(in the rows, 128 means zero)
The rows of M fall into several groups, and each row is roughly a mix of its group's hidden directions.
M, 140 rows:
[[130 119  79 122 183 165  82 161 124 153 127]
 [141 119 182  57 125 143 121 128 127  93 160]
 [149  78 119 158 137  56 139  97 134 124 150]
 [159 155 173 115 147 160  87 144 121  70 121]
 [137 147 105  64 160 160  91 101 120 160 109]
 [156  67 144 171 153 131 101 143 118  95 164]
 [125 116  94 178  86  73 131 110 149  91 132]
 [159 121 169 187 142 121  90 121 172 144 155]
 [141 123  75 149  73 130 156  71 117 119 116]
 [132 148  99 158 128  41 135 145 123 115 150]
 [118  86 174 108 111  97 141  92 159 100 172]
 [114 184 107 130 157 130 102 124 187 158  95]
 [146 103 178  88 154 135  82 129 111 179 129]
 [131 138 114 177 130 104 118 133  92  75 185]
 [125  40 142 129 108 134 128 106  95 145 152]
 [117 140 100  69 151 171 103 170 106 128  96]
 [151 102 131 110 109 133 145 126  80 143  51]
 [ 97 154 213  95 116 131 122 137 122 147 114]
 [ 78 120 100  82 140 162 119 154 146 153  81]
 [107 101  74 154 170 114 132  94  96 170 134]
 [125 125 202 109 119 135  94 139 164 114 172]
 [ 78  78 108 167 157 102 158 119  91 135 129]
 [129 109 144 110 117 144 119  72 205 141 137]
 [149 115 112 198 127 119 137 143  68 158 123]
 [159  68  98 136 123 122 121 114 189  94 140]
 [119 196 137 135 130 131  88 161 144 101 174]
 [105 204 115 128  96 160 121 160 149 106 141]
 [190 128 106 156 101 163 129  90 113 169 111]
 [127 164 195  94 118 133 129 114 181 111 147]
 [135 157 171  80 148 189 105 124 159 122 120]
 [155  72  70 161 119 148 150 106 105 138 107]
 [128 102 123 185 144  71 158 116 133 145 172]
 [124  81 151  87 138 185 121 107 121 164  94]
 [139 135  52 101 149 137 117 113  97 171 111]
 [121 131  77 153 115  63 131 145 114  96 167]
 [ 93 157 150 101 128 170  83 157 146 102  86]
 [101 145 152 140  65  99 144 120 184 143 106]
 [137 132  61 123 110 113 159  92 110 178 106]
 [131 117 143 148 109  83 165 100 166 117 190]
 [114  78 138 118 108 171 179  90 135  91 117]
 [166 154 173 135 126 196 102 135 130 150 101]
 [195 118 154 162 113 128  76 130 161 147 134]
 [ 96 172 182 113 130 141 135 123 169 161  87]
 [127 121 171 168 102  83 159 133 161 109 174]
 [100 112 110 146 107 100 198 109 105 144  86]
 [116  86 134 122  77 134 164 121 131 144  60]
 [144 167  76  95 144 154  96 158 103 159 102]
 [106  57 163  74 138 131 126 113 103 135 131]
 [164 167 146 114 124 106 195  92 104 136 152]
 [119 151 150 171 102  73 176  89 137 139 119]
 [135 159 142 147  86  59 145  86 139 111 115]
 [163 126 123 174 142 173  68 154 156 129 119]
 [149 177 109 105  99 138 120 109 125 141  54]
 [ 94 196 148  91 137 147 116 149 161  96 132]
 [123 164 130 116 109  81 131  88 170  78 157]
 [104  69 113 161 125 133 185 118 166 105 134]
 [121  72 116 168 109  98 115 131 169 155 173]
 [100  92 149 168  91  78 160 128 167 134 142]
 [159 172 147  87 162 157  73 150 124 114 116]
 [152 148 151 103 128 176  71  85 158 139 118]
 [140 168 156  75 116 168  94 152 125 121  84]
 [100 127  77 160 103  73 164 144 108 103 135]
 [125  81  59 137 111 157 131 149 115 140  86]
 [126  89  92 199 162 129 113 126 140 145 160]
 [129 158 194  96 128 117 115 127 159  93 173]
 [167 143 163 141 124  57 119  96 120 129  91]
 [116 133  64 143 137 147 137 149  94 158  71]
 [ 97 147 145  81 177 103 114 163 134 104 172]
 [133  67  71 139 105 152 116 140 175 124 126]
 [164 151 112 110 186 123  84 137 126 183 126]
 [153  70 106 175 124  88 143 116 128 167 150]
 [106 105  97 122 173 179  86 167 113 130 104]
 [108 109  75 162  93 175 146  96 161 115 129]
 [141 173 130  87 143 166  68 141 130 101 103]
 [121 120 105  87 140 150 118  43 132 147 134]
 [121 157 180 147  68 101 154 101 133 118 159]
 [138 157 184 122 104  95 130 127 173  98 173]
 [141  75 167 157 123  81 113 113 110 146 174]
 [149 137 130  94 133 174  64 168 109 152 143]
 [157 159 182  91  78 129 136 106 156 100 120]
 [129  62 122 136 143 147 130 100 111 181  85]
 [158 109 123  67 166 124  94 151  83 147 119]
 [115 131 123  89 139 199  78 150 137 114 104]
 [154 168 164  88 165 130  97 147 119  78 145]
 [ 72  83 124 158 129  81 159 119 110 150 104]
 [ 90 101 165 166 100 113 152  93 155 102 167]
 [125  91 143  77 109 129 168  92 147 154  81]
 [143 101 122 214 103 121 144 152 138 103 134]
 [117  79 150 103 132 160 139  78 163 159  94]
 [154  90  74 165 180 118 129 159 110 142 126]
 [ 92 173 112 166 116  87 149 170 103  97 140]
 [170 169 150 140  83  94 120  91 132 117 171]
 [125  64 143 183 129 102 153 140 138 167 148]
 [139  92 122 153 125  91 171  56 126 129 143]
 [114 154 192 105 141 135 173 118  76 115 125]
 [149 170 112 112  68 116 162 113  94 122  88]
 [135 120 153 121 193 153 159 146  86 156 164]
 [115 176 154 104 117 109  95 138 112 181  80]
 [106 155 188 116 145 183 165 136 105 106 132]
 [ 80  97 106 170 108  90 159 120 119 166 100]
 [127  88  52 156 132 133 122 126  99 159 104]
 [ 90 138 143  60 152 150 111 115  93 143  90]
 [132  95  70 135 121  79 100 121 155 146 172]
 [121 158 180 131  78 124 144 112 171  93 159]
 [119 174 139 144 110  49 109 104 129 108 112]
 [164 143  90  76 152 146 117 125  93 147  79]
 [138 129 140 147  76 106 127 125 132 210 114]
 [123 108 127 158 112 107 184 118 126 199 106]
 [166 107 137 117 127 176 110 118 115 194  90]
 [100 185 138  91  91 124 114 126 160  96  88]
 [132 186 137  78 106 168  86 113 134 146 108]
 [153 123 108  89 137 168 149  91 169 139  74]
 [ 95 135 202 113 123 131 178 109 147 110 145]
 [123  96  66 182 139 113 166 114 150 111 143]
 [106 151 145 162 156  93 136 139  54 114 108]
 [184 145  61 146 120 109  95 113 134 151 135]
 [ 67 166 113 107  99 101 149 112 143 132  79]
 [104  79 152 167 142 148 184 146  90 130 116]
 [157 202 134 148 104 149 129 149 143 165  97]
 [162 191 143  91 104 139  93 112 150  91 133]
 [ 79 143 155  77 137 140 124 174  93 123  93]
 [101 131  60 115 155 140 136 138 124 163  74]
 [187 100  68 134 121 119  80 127 138 109 132]
 [ 89 129 169 118 124 113 140 115 170  69 169]
 [148  57  90 158 144 162 122 160 117 143 114]
 [100  93 110  99 175 193 130 161 133 129 130]
 [118 118 189 147 118  81 115 160 182 124 135]
 [123 168 167 100 194 121 104 136 152 141  96]
 [ 79 109 163 118 155 139 135 163  88 133  74]
 [ 72  88  98 138 127  69 144 147 132 123  97]
 [142 121 105 115 141 196  81 168 152 107 120]
 [151  97 150 140 134  93 151  84 174 120 180]
 [167 134 150 175 125  72 153 180 122 127 127]
 [ 74 147 104 125 122 125 155 113 175  86 171]
 [179 161  95  95  88 144 137 144 166 103 152]
 [120 174 176 108 127 186 117 138 125  99  91]
 [150 162  61 153 116  90 148 133 116 164 152]
 [156 127 146 194 107  81 160 100 124 155 131]
 [101  75 112 163 115  69 169 121 129 118 145]
 [162  95  70 120 123 167  93 144 158 160 128]]

In each list below, three rows fit none of the groups, and each other row fits one group, some only roughly. Which are they? Name them in the order they come.
  * z_240: [115 165 131  77 189 123  84 134 135 109 148]
  * z_149: [147 107  82 155 156 109  92 101  91 124 179]
  * z_415: [111 189 149  80 139 132 133 110 111  82 163]
  * z_495: [148  80 134 154 155 149 121 140 149  91 193]
  * z_275: [112  96 100 171 121 131 184 125 114 162  79]
  * z_301: [136  82 157  83 117 173 110  78 112 121 107]
  * z_723: [111 145 198  68 121 157 114 132 150 125 140]
  * z_691: [118 188 139 117 129 146 115 126 183  76 152]
  * z_496: [101  71  88 155 133  97 148 131 129 141 182]
  * z_55: [141 151  99  80 101 158 112 103 176 119  83]
  * z_662: [117 132 176  71 130 125  80 139 180 130 129]
  * z_182: [119 157 105 105 120 177 110 127 111 135  53]
  * z_908: [131  97 200 100 124 124 110 104 148 114 176]

z_149; z_301; z_55
  * z_26: [133  99 138 175 179  72 137 147 122 160 145]
  * z_869: [106 180 182 168 124  90 149 122 101 139 140]
  * z_799: [138 169 192  87 120 163 107 123 159 150 130]
  * z_304: [126  81 104 137 167 104 169 129  95 175 155]
  * z_235: [139 149 141 111 149 114  81 198 142  86 128]
  * z_934: [131  44 154 163 129 135 108 143 101 135 149]
  * z_880: [ 69 128  61  91 153 115 122 143 127 148 133]
  * z_716: [103 115  80 155 119 174 155 105 144 142  74]
  * z_845: [107 112 168 122 158 109 168 135 100  68 159]
  * z_527: [149 114  67 166 136  64 138 128 108 115 139]
  * z_772: [122 121 116 163 116  54 142 133 139 137 185]
  * z_786: [170 106  78 180  92 110 143 114  95 127 115]
  * z_889: [139 109 147  65 167 156 106  87 163 136 141]
  * z_316: [102  94 164 139 173 155 193 118 141 143 120]

z_235; z_934; z_772
  * z_625: [154 110  83 152 100 134 162  79 105 172 109]
  * z_209: [192 116 140 171 118 110 108 137  68 125 130]
  * z_250: [112  88 127 180  92 153 119 134 145 162  77]
  * z_219: [174 145 102 133 100 166 123 136 112 157  63]
  * z_41: [119 188 154  80 139 154 101 125 179 127 123]
  * z_163: [118 160 107 152 157  92 123 174 118  90 181]
  * z_886: [164  94 131 166 144 159 169 115  93 176 114]
  * z_321: [ 65  98 117 154  91 105 175 122 141 130 102]
  * z_288: [108 177 194 134 131 119 104  84 152 142 117]
  * z_166: [110 154 137  78 177 144  85 149 121  93 157]
  * z_542: [100 123 109 126 136  78 165  76 119 159 170]

z_219; z_163; z_288
  * z_582: [136 123 194  97 180 123 108 118 145  96 157]
  * z_93: [159 108  93 161 126  74 183 110 100 131 128]
  * z_348: [105 128 182 139  94 132 104 139 183  84 149]
  * z_848: [160 130  68 166 145 106  92 134 121 101 170]
  * z_521: [ 76 114 152  89 147 164 141 119 129 161  76]
  * z_426: [157 100 122 164 109 101 140  97 167  89 178]
  * z_776: [136  61 114 157 141 152 169  98 109 161 110]
  * z_707: [129 166 164 114  95 143  75 140 173  89 122]
  * z_884: [154 186 121 113 117 161  68 150 146 101 134]
  * z_990: [116  95 146 188  70 118 154 109 154 127 111]
  * z_497: [102 134 103 101 138 163 107  98 107 151  57]

z_776; z_884; z_497
  * z_936: [185  76 105 126 149 134  98 130 130  89 165]
  * z_749: [101 117 201 144 147 101 174 149 137 118 148]
  * z_314: [ 94  95 131  83 145 162 100 170 101 102  95]
  * z_477: [111  79 106 155 141  78 172 125 114 149 168]
  * z_391: [130 111 147 158  92 105 152  56 157 115 152]
  * z_395: [131  68  85 136 142 151 147 131 140 157  72]
  * z_647: [ 97  67 100 144 154 147  95 140 127 113 179]
  * z_901: [127  82 132 174 146 156 152 136  95 172  85]
  * z_85: [194 131 112 139 137 125 156  92  82 102 159]
  * z_571: [147 173 174 117 111 166  85 144 148  98  97]
  * z_241: [136 112  74 170 128 101 171  86 129 166 132]
  * z_183: [133 174 138  80  93 134 110 128 181 110 166]
  * z_665: [150 162  60  95 123 174 107 116 122 148 111]
  * z_524: [152 134 165 161 129 122 153  53 149 144 153]
  * z_650: [114 108 167  80 120 162 176 150  95 163 134]

z_241; z_524; z_650
  * z_579: [136 118 111 106 180 165  74 122 114 158  88]
  * z_563: [200 147 116 111 164 127 102 129 116 169  97]
  * z_16: [136 149 125  37 147 144 102 149 128 131 117]
  * z_657: [ 77 141 137 110  60 141 162 114 116  94 114]
  * z_637: [ 88 128  66  95 128 172 109 160 101 120 120]
  * z_24: [124  81 100 153 133 112 156 166  77 160  97]
  * z_818: [121 144  95 161 106  69 155  98 112  79 125]
  * z_331: [146 111 112  90 120 172  79 100 153 120  77]
  * z_280: [ 87 138 134  53 162 146 127 100 118  98 133]
  * z_456: [ 97 163 156 154 104 111 197 106 101 125 143]
  * z_5: [148 134 169 133 186 120  82 152 116  97 165]
  * z_164: [116 157 147  37 147 146 118 142 136 119 120]
  * z_58: [130  96  77 156 120 120 156 102 163 127 186]

z_24; z_331; z_280
  * z_195: [168  73 137 157 157 124 122 106 173 119 169]
  * z_850: [105 124 170  92 129 155  95 158 124  75 168]
  * z_513: [112 156 128  88 128 166 133 109  79 156  72]
  * z_561: [115  91 110 125 111 163 164 144  73 142  78]
  * z_856: [ 94  85 114 146 109 161 157  93 150 160  83]
  * z_759: [139  89  62 183 118  98 132 145 143 121 140]
  * z_387: [211 114 135 137 150 135 131  94 131 139 168]
  * z_798: [175 112  92 150 121 103 169  94  89 115  92]
  * z_282: [ 86 134  90 149 146  88 178  98 121 118 168]
  * z_363: [ 79 179 140 106 122  79 136 172 133 103 139]
  * z_710: [179 115 176 152 116 141 116 138  89 179 147]

z_513; z_759; z_282
  * z_128: [134 150 159 191  75 105 147 141 109 157 143]
  * z_414: [ 88 114 144 157 114 106 160 195 125  96 152]
  * z_907: [129  86 176 165 112 151 110 157 141 127 184]
  * z_836: [160 176 148 100 144 157 110 139 109 145  64]
  * z_67: [170 154 163 123 143 116  91 172  76 140 152]
  * z_100: [107 167 160  84 122  92 119 171 117  88 157]
  * z_474: [161  74 123 132 129 150 149  69  91 156 120]
  * z_453: [173 153 121 123 120 187  73 125 166 128 118]
  * z_814: [157  91 107 160 107 199 114 158 114 137 116]
  * z_287: [138 174 177  88 109 156 102 157 113  87 120]
  * z_63: [132 144 149 195 119  94 122 114 163 109 178]

z_474; z_814; z_287
